In the data rows, the value 128 means zero.
Each pair is two rows. How far apart are they, by a hidden measure? 0 means very close, and 30 very far. Two or three weighted sums of its numbers give each row a place; it is the straight-line distance between the places.
[139 146 116 141 140 154 140 139 114 151 147 138 117 147 133 148 109 135 135]
[153 150 127 130 149 154 133 150 111 148 147 158 100 139 102 151 105 118 110] 13
[102 101 139 113 103  89 121 119 168 122 109  63 132 113 119 104 152 124 130]
[147 113 112 140 144 141 138 144 113 138 146 150 116 129 131 142 113 132 130] 12
[148 154 121 143 146 157 128 145 113 151 155 149 123 152 153 150 110 135 142]
[146 141 108 124 153 153 144 160 112 151 157 138 127 154 127 151 105 131 130] 8
[136 129 194 124 118 119 134  90 143 130 101 121 153 118 133  99 151 117 121]
[127 152 156 112 121  97 107 105 167  86 140 104 149  76 152  97 135 122 131] 4
[147 109 141 111 140 138 123 135 114 153 146 149 116 146 108 147 117 127 111]
[140 136 106 117 142 154 131 143 112 141 148 142 102 138 117 149 102 128 119] 8
[144 130 126 143 148 147 127 155 113 131 142 143 132 115 142 145 113 135 139]
[ 93 129 130 130 119  97 122  93 171 121  93 130 133 136 128 112 156 129 128] 11
[148 133 114 115 142 143 124 140 114 149 143 153 131 140 136 148 109 131 120]
[148 138 107 114 146 151 140 152 114 135 147 153 116 128  76 146 110 114 118] 21
[112 107 115 136  77 138 128  93 138  76  94  80 137 138 130  93 169 120 130]
[142 145 134 120 135 152 125 118 114 150 149 138 102 144 142 143 115 137  99] 15
[148 139 111 128 150 150 139 154 113 114 151 151 114 135 144 150 106 142 121]
[141 130 128 135 146 149 138 142 113 136 153 142 116 125 130 155 100 129 126] 8
[117 149 125 131 112  89 125 106 155 133  99 113 141 128 146 103 136 124 120]
[141 116 122 132 147 136 114 149 114 151 147 142 102 138 121 143 114 124 126] 15
[131 117 155  82 122 100 118  93 167 134  98  91 156  51 127 103 143 124 129]
[ 93 134 141  97 116 116 111  94 167 135  96 104 137 101 133 113 135 121 127] 22
[ 81 108 121 159 126 117 123  93 112 106  91 114 148 133 114  96 135 123 123]
[ 95 107 128 146  74 108 130  95 114  83  88  93 115 136 128  94 161 123 128] 28
[124 155 144 130 121  93 125 112 171 114 137 116 143 116 151  99 148 120 132]
[138 136 118 122 146 146 126 144 113 150 152 133 101 147 116 151 104 125 131] 9
[155 139 130 136 121 145 122 118 117 141 138 155 127 142 151 142 116 145 132]
[ 95 145 133 106 115 128  91 114 163 101 105  94 119 122 145  98 136 115 127] 4
[138 147 113 130 142 155 117 134 115 147 149 147 137 141 133 157 101 133 121]
[ 81 100 122 147  75 116 132 105 113  91 130  91 133 107 125  98 163  95 119] 19
[135 140 207  78 100  94 136 115 161 134  82 122 154  59 146 108 135 134 120]
[ 77  95 122 153  80 134 127  93 112  82 131  81 116 118 128  92 162 104 127] 25
[149 115 113 126 150 125 120 153 113 147 151 148 101 139 138 144 112 130 139]
[148 129 115 138 141 136 137 128 113 143 149 152 140 144 143 148 108 139 133] 14
[143 142 116 123 141 149 135 142 113 142 148 145 132 139 128 138 120 127 128]
[141 116 100 125 150 130 144 156 129 134 150 135 136 123 146 144 114 138 125] 16
[121 145 157 115 112  90 126  93 160 122 105 125 125 118 146 101 143 121 128]
[141 130 109 136 142 146 130 144 113 144 140 124 125 138 136 159  95 132 137] 12
[135 132 136  82 112  86 132  93 170 128  96 105 158 131 141  94 148 135 135]
[142 130 112 119 140 142 135 141 113 142 143 143 100 137 135 145 110 127 126] 13
[139 132 126 131 133 146 133 127 112 142 145 142 139 145 143 142 120 139 118]
[132 127 144 114 118  81 131  94 176 106  97 117 158 102 122 103 164 132 144] 13
[144 150 119 139 148 156 125 143 113 153 152 145 127 151  63 148 109 129 128]
[139 127 127 124 147 140 112 151 114 149 147 128 126 143 145 150 107 137 131] 25
[141 144 116 117 144 155 137 151 117 158 139 132 125 148 115 150 107 130 129]
[147 118 109 121 143 141 128 147 113 156 144 151 137 150 132 151 104 130 131] 11
[ 78 107 115 153  84 117 139  92 113  84  89  72 102 145 132  94 157 133 133]
[143 129 113 112 145 143 130 151 108 139 145 146 120 134 103 149 107 128 108] 22
[142 125 136 108 155 138 122 164 113 145 149 142 116 141 111 142 115 127 123]
[144 133 119 143 142 145 129 143 114 150 145 144 115 139 137 149 105 133 128] 22
[ 84 101 121 146  70 138 114  94 112  86  98  93 126 111  92  88 167 121 135]
[144 139 117 115 147 151 139 155 128 141 133 144 132 130 127 132 143 126 118] 12
[146 136 107 147 127 151 140 125 128 140 136 147 125 142 123 146 112 129 140]
[144 123 109 144 140 127 133 130 113 145 149 148 126 141 142 155  99 140 138] 8
[139 123 120  98 147 136 131 152 112 114 146 141 102  91 138 152 103 133 118]
[137 154 106 132 136 158 148 141 112 150 138 141 114 147 138 136 142 132 131] 3
[137 117 115 114 150 141 137 155 113 151 147 139 116 140 121 141 116 127 118]
[136 133 136 108 103 117  99 105 180 131  88  80 156  91 134 105 143 132 137] 3
[142 129 118 121 149 144 131 151 114 142 148 135 123 145 125 147 113 133 129]
[141 133 114 117 144 141 120 149 129 151 142 136 146 152 122 151 105 129 126] 9
[ 88 117 117 115  69 130 133 106 129  86  87  79 138 128 145  89 165 131 136]
[148 136 135 118 141 154 122 149 111 145 145 141 114 134 119 141 135 130 127] 17
[134 121 171  82 118  95 126 113 172 138  95  79 157 101 136  97 148 126 133]
[141 136 107 137 144 143 145 142 112 155 149 149 109 152 137 152 105 133 121] 27
[120 125 137  98 123  93 120 106 185  90  86 112 136 121 128 104 147 136 139]
[144 132 137  83 147 138 132 156 114 144 141 141 102 143 141 135 136 137 123] 26
[144 140 114 131 149 150 134 155 115 141 151 146 113 136 117 140 115 133 130]
[143 128 120 138 135 149 138 118 111 141 146 142 128 141 136 146 117 136 130] 14
[ 83 121 141 147  95 125 112  90 114  99  83 111 142 123  76  90 163 131 129]
[144 132 116 130 148 148 135 157 114 142 139 143 116 131 138 151 105 137 135] 23
[ 87 137 141 120 111  86 129 103 162 123 130  89 151 123 143 104 144 128 128]
[140 138 109 117 146 146 141 148 115 140 148 142 126 139 132 153 103 134 127] 10
[147 118 105 119 140 117 140 142 127 145 146 150 125 139 144 154 101 140 127]
[141 139 126 139 148 150 131 155 112 143 139 137 138 146 131 144 109 126 131] 3
[123 118 141  81 102  88 128 117 167  96  94 103 125  99 130  89 154 131 140]
[102 107 130 136 112 117 117 105 114  81 105  73 132 127  61  90 167  95 133] 12
[136 145 120 127 136 155 132 135 113 149 142 137 115 139  91 144 112 106 117]
[141 143 117 114 148 148 128 149 114 146 149 138 143 135 124 152 102 129 123] 9
[129 121 216 121 125  81 128 105 193 137 100 129 153 110 117 105 161 136 143]
[142 140 120 136 146 140 133 152 115 133 148 135 138 149 131 150 108 138 139] 18
[137 142 126 139 144 150 129 148 112 125 146 137 132 139 122 147 115 130 131]
[136 134 122 118 126  88 130 113 183  99 125 112 163 131 130  98 157 127 142] 6
[138 127 113 132 145 142 129 146 128 150 150 130 143 143 125 147 108 119 130]
[143 104 112 125 146 128 135 155 127 152 147 153 134 153 113 153 103 131 119] 7
[149 137 141 132 154 149 118 153 113 149 158 152 126 149 107 146 110 125 125]
[112 113 139  83 112  88 122  92 167 113  87 117 127  91  75 110 155 134 125] 25
[145 151 116 117 143 160 125 150 112 151 133 141 146 141 144 145 113 133 125]
[ 69  91 111 154  69 130 141  93 114  96 136 103 116 120 140  93 157 115 126] 11
[141 130 133 108 143 145 116 140 114 155 142 141 119 145 122 151 103 131 112]
[ 95 106 122 152  75 126 133  95 113  87  88  81 102 121 134  98 164 123 116] 23
[142 144 122  99 146 152 131 151 114 134 150 144 117 118 139 148 107 136 130]
[129 127 146  83 104  85 132  92 149 143  88  91 145  52 140 102 148 134 119] 16
[ 81 107 136 127 124 133 100 105 113  80  88  71 149 115  91  94 166 132 132]
[132 132 127  97 112  88 106  92 174 141  97  79 147 111 132 128 143 131 132] 14
[130 134 135 123 110  78 123  91 180 140 100 115 147  60 140 105 148 142 140]
[127 140 136 114 117  92 136 118 176 132  91 123 148 126 151  90 144 130 142] 15
[130 121 129 132 135 144 123 135 115 153 141 116 116 144 153 148 110 146 131]
[141 148 117 123 151 156 136 158 114 145 141 146 114 137 129 145 110 133 106] 10
[ 93 100 125 150  79 106 129  94 112  79  91  68 114 125 128  96 169 118 123]
[148 122 112 127 139 130 141 128 112 152 149 147 127 142 117 153 102 128 125] 19
[143 127 112 144 152 135 131 168 112 148 146 141 103 143 133 149 107 132 138]
[141 111 107 135 136 139 137 130 112 131 143 143 102 132 134 146 114 134 130] 3
[122 140 214 137 131  86 142 126 179 127  91 130 129 101 154 109 151 132 137]
[148 125 111 134 145 124 131 150 113 147 144 153 126 148 130 142 113 131 133] 8
[138 148 114 135 143 155 134 143 116 139 146 138 103 133 105 143 114 127 122]
[138 121 113 139 138 125 135 119 113 128 149 139 126 129 136 144 114 133 128] 18
[151 134 126 126 150 148 129 155 113 149 141 155 100 147 135 151 103 131 128]
[144 143 113 118 138 150 142 140 113 122 139 150 103 131 142 138 118 138 118] 6
[153 138 108 110 137 150 130 133 114 139 132 155 124 130 128 137 121 133 135]
[112 137 127 120 103  92 119  92 144 129  99  80 142 126 136 108 156 125 112] 14
[ 74 102 111 140  76 125 128  94 114  85  86 103 133 122 130  88 163 134 135]
[ 81 100 132 152 119 116  99 107 127  82 100 111 130 132  34  96 166 119 125] 22
[147 128 106 131 144 123 142 142 129 150 153 151 138 156 132 146 117 130 125]
[137 133 139 124 126  86 128 106 182  99 100 108 162  86 134 105 156 134 144] 10
[143 120 122 133 144 139 129 150 112 149 141 145 141 145 130 153 103 126 117]
[131 120 115 122 136  97 131 133 113 135 143 125 118 123 146 149 106 143 127] 5
[148 139 115 119 135 138 125 134 114 150 133 150 125 141 129 152 103 132 127]
[ 87 114 136 155  74 125 100  92 128  71  92  80 112 136 123  91 174 123 129] 15
[154 130 105 140 139 138 145 140 112 140 143 158 132 131 117 128 148 133 133]
[139 126 123 124 144 116 122 142 113 147 151 131 116 142 120 139 136 129 127] 8
[143 106 108 116 148 102 143 145 111 151 148 148 124 150 129 149 108 130 120]
[138 142 122 118 144 145 130 145 115 131 148 136 116 119 140 152 104 136 118] 6
[141 141 133  99 150 152 125 151 113 154 151 146 116 148 134 146 109 128 109]
[ 87 133 120 151  70 122 130  89 112  89 131 112 144 108 145  92 158 100 129] 9
[145 141 102 136 145 151 126 128 112 139 153 144 133 138 131 138 119 129 140]
[145 146 108 123 155 158 142 165 111 132 148 142 125 124 118 143 121 120 129] 14
[ 76 111 118 134 123 130 122  93 114  80 138  92 145 126 100 133 161 103 115]
[145 144 111 130 147 153 132 147 129 142 150 148 133 138 127 149 107 132 135] 9
[ 84 110 129 147 111 129 123 111 148  81  99  91 142  78 113  98 167 114 129]
[ 93 101 118 152 117 131 128  93 115  75  92  92 153 121 130  91 168 120 132] 13
[147 134 126 124 141 149 133 151 111 146 135 155  98 136 146 147 110 146 126]
[129 109 131 131 141  88 139 143 112 149 141 138 114 143 136 143 128 138 120] 8
[146 142 123 138 152 150 129 160 113 142 149 148 101 137 124 151 104 123 133]
[133 121 172 111 118  89 123  94 164 126 111 106 158 113 126 102 155 126 131] 17
[141 132 107 133 143 143 125 148 127 141 140 144 133 125 129 151 104 135 134]
[149 147 115 124 149 154 137 150 115 154 152 142 135 151 123 154 100 131 138] 10
[134 134 121 114 146 149 133 150 114 149 144 119 131 138 144 148 108 138 116]
[139 140 124 136 148 152 125 143 114 138 152 138 126 130 136 156  99 130 130] 6
[125 153 156  82 111 100 122 105 179  96 100 114 143 130 153 110 144 123 129]
[152 139 100 132 142 149 148 141 113 149 146 158 116 142 132 155 100 129 127] 6
[134 141 195 130 130 103  90  92 172  88 135 105 153 121 142 120 136 113 130]
[145 139 114 142 144 151 138 144 114 150 147 144 131 145 126 150 103 128 137] 14
[145 137 116 139 151 149 132 150 115 139 152 142 137 140 128 145 111 131 125]
[144 125 117 126 143 142 132 153 113 128 148 153 106 143 132 152 109 133 137] 10
[111 136 137  99 124  94 120 113 168 127 109  80 147 109 138 100 157 125 130]
[141 146 126 122 146 153 120 150 115 143 145 140 132 136 138 150 104 133 114] 13
[130 143 141 123 113  99 107 106 169 128  93 105 153 101 144  97 143 125 131]
[146 139 112 139 121 150 141 119 113 138 129 149 132 137 147 150 106 142 130] 10
[144 122 104 119 145 105 143 144 114 147 151 150 101 143 130 143 120 133 128]
[135 133 147 126 131 104 121  92 166 110 101 117 153 105 134  97 144 121 135] 14
[146 142 107 143 142 148 135 140 114 151 144 151 122 148  30 150 106 124 131]
[ 81 108 118 119  89 108 122  93 114  86  94  93 137 115 108 100 163 119 122] 17
[123 136 147 108  94 108 128 105 163 123  99  80 146 124 144 109 156 118 121]
[141 140 105 130 133 150 140 125 129 150 140 138 127 148 118 141 123 130 126] 5
[139 140 126 136 141 152 128 139 114 148 144 143 116 140 126 156  99 124 124]
[ 76 134 134 102 119  94 117  94 171 125  91 111 134 112  90  99 162 127 131] 24
[147 135 111 148 144 146 141 144 111 152 117 152 123 137 125 148 104 130 141]
[129 133 108 122 145 149 141 151 113 147 145 121 136 137 151 127 151 143 118] 17
[124 129 146 113 117  95 130 105 178 136  90 111 156  76 139 101 148 133 135]
[153 135 134 130 140 150 125 149 119 135 146 154 117 137 129 147 108 132 125] 7
[ 77 108 115 147 112 124 120 105 113  88 109  72 140 111 130  90 160 117 138]
[104 107 110 148 104 132 129  92 130  74  93  93 127 112  55 102 170 116 127] 23
[128 134 172 113 123  80 129  94 182  92  89 129 150 108 139 105 136 141 139]
[ 83 131 123 153  89 140 120  93 114  91  87 111 126 118 130  92 161 131 134] 16
[146 131 137 118 144 147 121 150 112 145 145 147 107 141 128 145 110 127 100]
[148 132 112 139 150 106 131 155 111 149 147 152 137 143 146 147 107 138 132] 15
[ 84 101 156 171  71 130 111  93 114  88  85 104 126 108 136  94 160 131 123]
[132 125 152 108 117  89 124 107 188 128  89  94 143  43 128 114 147 135 144] 25
[148 136 111 129 151 143 153 155 114 149 153 154  96 138 147 132 127 132 123]
[152 142 119 145 147 153 128 139 113 137 153 159 116 129 134 151 104 125 137] 13
[140 136 113 129 138 148 137 144 115 143 139 148  98 144 130 146 107 126 133]
[146 146 118 137 143 156 128 144 114 138 143 150 125 143 137 135 117 134 128] 3
[135 125 116 136 150 124 126 150 115 148 155 128 117 142 131 150 105 132 133]
[135 114 124 118 145 108 123 150 111 147 152 132 116 136 128 134 128 130 127] 17
[ 93 136 132 108 103  94 128  94 175 132 105 121 131 100 136 105 159 120 134]
[152 121 119 152 154 146 136 162 112 140 149 159 116 132 140 149 106 134 137] 20
[131 131 183 106 103 109 138  92 171 136  99 109 149  93 143  92 151 119 141]
[147 138 185 131 138 151 122 132 114 136 147 150 116 129 112 153 103 127 131] 4
[ 78 123 155 125 121  86 118 107 168 100  83  80 129 117 127 113 153 142 123]
[141 107 119 125 140 134 130 144 113 151 133 143 115 142 135 141 114 132 120] 7
[144 138 109 135 152 145 133 152 127 138 153 147 141 145 130 154  99 134 131]
[ 79 137 146 114 117  88 133 114 147 122 126 121 124 115 140 113 143 126 113] 13
[147 136 111 146 142 141 142 135 114 154 145 152 132 161 137 148 110 133 140]
[128 125 145 118 104 100 116  93 149 128  96  92 150 136 134 113 136 123 117] 7
[139 139 110 113 147 147 132 151 127 142 140 130 125 143 115 145 113 126 127]
[138 131 121 122 149 125 131 156 110 132 141 136 124 139 121 145 111 132 123] 5
[149 149 121 119 154 156 126 162 113 149 152 154 116 143 128 138 128 129 124]
[146 147 117 109 149 156 137 150 113 148 148 151 102 141 137 148 107 133 105] 10
[148 121 106 130 151 108 135 155 114 143 150 150 116 133 112 155 101 125 137]
[138 140 124 111 152 151 127 159 110 146 127 136 129 134 111 147 109 124 100] 6
[138 121 114 136 147 130 136 148 114 150 148 137 100 145 154 143 114 145 134]
[136 131 157 114 121 126 122 115 166 131 117 125 163 115 140  95 155 109 136] 17
[120 136 187 129 127  88 110 113 160 137  99  94 150  93 132  94 143 130 132]
[140 137 112 128 142 149 131 142 111 145 150 134 116 149 128 147 107 126 134] 8
[147 139 133 130 149 152 127 151 118 147 145 147 118 145 118 153  99 126 134]
[145 139 105 114 145 147 139 146 114 140 150 147 130 143 131 149 109 127 132] 2
[144 131 114 130 140  92 125 145 111 142 137 143 134 147 145 144 114 145 132]
[128 142 153 116 122  91 126 114 177 127  85 120 144  73 156 100 144 132 135] 8
[ 81  91 134 165  80 133 112  91 115  84  94 114 145 122 126  99 159 124 119]
[141 132 107 124 152 144 137 161 115 128 147 142 125 119 150 149 105 142 123] 6
[146 129 125 122 136 151 137 136 118 114 143 154 116 135 133 150 104 129 128]
[139 123 131 133 149 149 134 153 115 137 153 139 117 139 100 138 128 126 126] 19
[141 126 111 133 150 148 138 159 113 145 135 133 116 140 140 146 111 136 135]
[126 135 142 144 104  89 115  93 183 122  95  78 144 106 140  98 136 128 142] 12
[146 120 147 131 147 119 116 150 110 148 142 139 121 134  69 155  99 125 114]
[102 107 117 153  78 133 132 106 114  87 105  80 131 125 131  97 159 110 122] 23
[136 133 130 142 150 147 119 151 112 139 152 139 101 128 147 151 106 141 134]
[149 139 103 137 151 151 139 152 118 157 149 153 113 153 128 151 106 127 128] 4
[111 138 130  98 121 100 126 105 168 132  99 119 143 114 139  97 143 119 132]
[133 131 136  98 111  99 111  93 180 105  86  92 152 121 132 113 155 132 136] 2
[137 123 140 140 142 149 126 135 130 145 153 140 116 138 127 142 114 129 132]
[141 142 147 126 145 153 125 147 114 142 149 142 125 135 131 140 119 122 127] 9
[ 71 123 136 147  73 103 133  93 114  90 136 112 127 130 145  89 160 112 134]
[136 122 139 119 104  83 131  89 176 105  93 121 156 129 128  96 154 138 139] 5
[120 138 136  83 121  94 115 104 182  95 117 111 136 122 135  96 151 126 143]
[131  91 141 122 126  88 128 105 173 122  87 124 153 101 119  98 128 136 134] 17
[ 81 112 132 143  77 130 130  93 114  95 133 104 148 140 138  98 160 107 123]
[152 130 128 131 148 147 130 153 112 149 148 155 137 141 131 146 111 122 132] 1
[131  93 141  98 111  97 114  92 184 132  94 115 150  92 101  99 137 120 140]
[ 82  92 132 160  68 104  99  92 113  93 110  72 115 100 137  94 154 113 126] 21
[153 138 116 130 142 148 124 142 112 143 137 160 136 133 125 149 107 127 123]
[144 135 109 132 143 143 131 142 114 145 147 148 132 145 131 147 109 131 132] 4
[127 131 135  98 117 125 129  93 164 128  90 112 145 100 134 104 152 120 129]
[146 123 155 132 151 135 115 158 120 148 141 150 105 136 138 146 111 137 126] 13
[137 134 112 134 150 141 134 152 114 139 152 130 101 146 129 148 108 131 133]
[ 87 101 133 131  77 125 120  93 137  85 105  71 133 129 136  96 162 112 128] 4
[143 134 108 142 146 143 138 145 115 142 150 141 139 138 141 147 110 138 138]
[140 118 118 128 148 140 125 154 116 136 146 138 111 121 125 151 104 120 124] 8
[ 87 119 109 142  95 116 136  90 113  78 125  79 145 123 129  95 168 107 128]
[150 128 109 124 147 145 123 149 116 145 144 154 101 143 129 141 117 123 130] 7
[146 146 120 151 141 154 131 145 129 145 142 142 153 145 132 135 123 134 142]
[124 133 118 123 145 155 126 144 127 149 149 116 135 144 135 146 110 136 118] 5
[117 117 123 162  76  95 128 108 133 112  90 117 136 127 128  97 162 126 123]
[149 124 121 132 135 140 132 138 113 142 143 151 136 145 140 150 104 134 126] 18
[103 130 187 128 112  90 121 113 166 127 118  73 143 111 140 105 136 127 123]
[138 150 110 128 141 153 132 139 117 141 149 141 101 129 145 139 116 135 127] 10
[153 116 108 137 149 102 139 156 111 150 146 154 126 149 121 151 109 136 143]
[142 109 121 135 148  98 123 151 112 135 150 134 125 134 127 143 113 126 141] 2
[146 155 122 139 154 159 125 153 112 148 158 148 116 142 137 155 100 136 133]
[147 127 115 122 147 144 131 152 114 128 145 148 132 120 155 146 110 148 126] 7
[147 128 118 130 149 145 121 153 114 142 146 148 116 131 137 152 106 136 134]
[148 137 119 114 148 136 128 152 113 142 148 149 131 149 136 153 104 137 129] 5
[138 132 118 138 144 138 138 145 114 145 136 142 126 143  50 151 105 129 120]
[145 126 128 140 147 140 125 154 113 136 144 145  99 128 121 146 108 128 133] 18
[145 101 131 134 142 108 128 146 113 139 138 146 133 133 121 148 109 129 127]
[146 134 126 125 141 148 128 147 130 132 140 149 136 127 132 142 116 133 128] 5
[143 135 109 119 139 149 141 132 118 146 140 145 119 139 126 149 105 121 129]
[121 134 156 108 122  90 127  92 166 132  93 131 145  91 133  94 148 128 131] 11
[ 81 113 127 144 112 100 122  92 113  69  86 124 148 115 123  96 174 133 129]
[149 129 116 123 139 143 127 137 129 157 145 147 139 150 153 129 151 147 132] 11
[121  90 120 153  83 134 129  94 113  84  93  79 147 111 122  99 168 117 120]
[140 127 124 141 143 116 135 133 114 140 148 139 142 141 129 148 108 134 129] 22
[123 128 132 116 103  94 140 104 172 142  85 118 142  48 145 108 149 131 136]
[134 145 134  96 127  81 127 114 168  94 146 119 161 126 146  99 149 131 130] 18
[146 139 132 144 149 150 128 146 110 144 151 148 134 132 138 148 103 130 135]
[153 143 114 141 145 155 129 148 129 149 147 159 127 141 140 140 118 139 133] 6
[145 148 116 115 145 156 135 151 112 147 144 153 101 139 132 152 103 125 112]
[140 135 110 131 146 146 122 151 117 146 142 134 121 140 133 145 120 135 130] 2
[144 145 119 143 150 154 126 157 115 150 144 149 117 140  93 150 106 125 125]
[102 107 119 137  94 136 123  92 129  84  94 111 148 121  42  95 168 122 130] 24
[151 147 108 119 142 153 139 138 112 144 147 155 132 144 149 137 120 144 125]
[139 100 124 139 138 108 127 138 114 143 146 139 117 127 125 141 124 129 127] 3
[137 143 127 133 145 152 130 139 114 153 153 134 102 147 133 146 108 128 125]
[149 133 107 128 142 136 127 143 114 139 143 154 124 136 130 143 112 132 130] 5
[139 134 103 137 137 147 144 140 114 149 139 137 100 146 132 144 112 130 130]
[143 127 115 125 146 143 137 151 114 135 149 145 101 130 112 148 108 131 129] 12
[148 134 123 133 145 149 122 143 113 148 145 145 127 142 127 145 113 129 138]
[138 144 130 113 112 100 130 119 164 106  94 110 160 119 148 113 143 125 125] 11
[133 129 108 125 141 145 142 142 114 144 143 130 117 144 123 150 104 124 118]
[ 69 107 120 161 111  96 120  92 114  75 137 111 136 136 119  93 168 113 130] 3
[102 134 171 108 112 103  89  93 177 122  94 104 132 107 130  95 152 122 138]
[133 115 106 130 142 109 138 146 112 139 136 140 101 136 139 158  96 136 126] 24
[139 122 157 125 149 130 124 148 113 146 153 143 116 138 101 148 111 131 122]
[138 127 171 113 103  90 130  92 177 128  98 124 163 115 133  95 151 128 139] 5
[141 144 115 108 151 152 133 155 113 141 152 142 125 135 128 151 103 131 120]
[152 102 104 133 148 103 139 150 113 146 153 156 115 141 122 147 110 137 131] 8
[ 93 138 196 135 125  78 124 125 187  93 110 121 136 121 132  98 157 139 144]
[ 76 108 116 130  81 125 139  93 129  82  95 104 143 112 137  87 165 122 138] 8
[149 153 140 134 148 159 120 156 114 142 144 153 126 141 112 154 101 122 127]
[144 126 196 130 150 145 124 155 113 122 151 146 146 137 112 148 107 119 119] 2
[143 141 108 126 145 146 144 155 112 147 144 144 100 155 142 153 101 137 128]
[142 145 100 119 141 158 148 143 112 147 146 142 116 141 140 142 110 141 125] 10
[130 140 121 115 144 151 128 147 113 128 148 129 107 134 127 151 102 123 123]
[142 129 120 125 134 142 129 136 128 141 136 142 117 145 148 146 110 141 125] 10
[147 130 115 121 140 142 131 128 114 151 147 143 133 148 126 153 101 124 105]
[ 71 129 113 151  71 130 107  93 113  85 109 104 143 146 140  96 165 123 128] 15
[150 128 117 139 144 145 128 150 129 143 133 154 132 137 115 155 100 124 127]
[102  90 132 139  94 109 124 105 113  74  93 105 143 131 107  94 173 117 126] 20
[ 70 113 123 132 103 109 125  93 112  78 137 105 139 129 125  95 168 114 127]
[144 146 117 127 148 153 130 158 112 142 148 147 135 126 140 154 101 138 126] 8
[145 129 124 133 133 137 128 135 110 147 135 146 103 141 136 134 128 138 133]
[149 126 112 125 148 142 133 150 113 114 151 155 126 126 120 141 119 130 126] 3
[147 123  99 127 142 144 145 135 112 151 147 148 140 144 137 144 112 131 129]
[144 138 115 130 143 147 137 146 114 147 142 145 126 137 127 120 136 132 123] 19
[142 147 107 138 137 157 136 129 111 151 144 147 123 147 106 148 108 109 135]
[146  91 113 115 147 124 135 144 111 142 152 148 101 140 135 157  98 130 118] 12
[146 144 109 130 149 153 130 155 114 155 142 147 116 153 139 146 111 135 138]
[ 93 150 169 117 103  92 130  94 160  96  85 121 124 123 151 112 135 136 120] 11
[121 124 134 109  93  86 132 110 144 126  81 125 148 123 136 105 135 144 116]
[142 148 105 139 152 153 142 160 114 151 149 143 115 147 134 147 109 132 134] 10
[126 134 124 115 112 104 128  92 157 123  94 126 142 100 124  99 159 120 125]
[145 103 106 116 144 133 141 150 111 152 138 151 117 142 123 151 104 126 134] 11
[152 135 140 134 152 147 133 160 114 134 149 156 126 119 112 144 111 126 131]
[146 152 106 126 141 159 143 145 109 151 135 151 137 146 130 151 106 131 123] 13
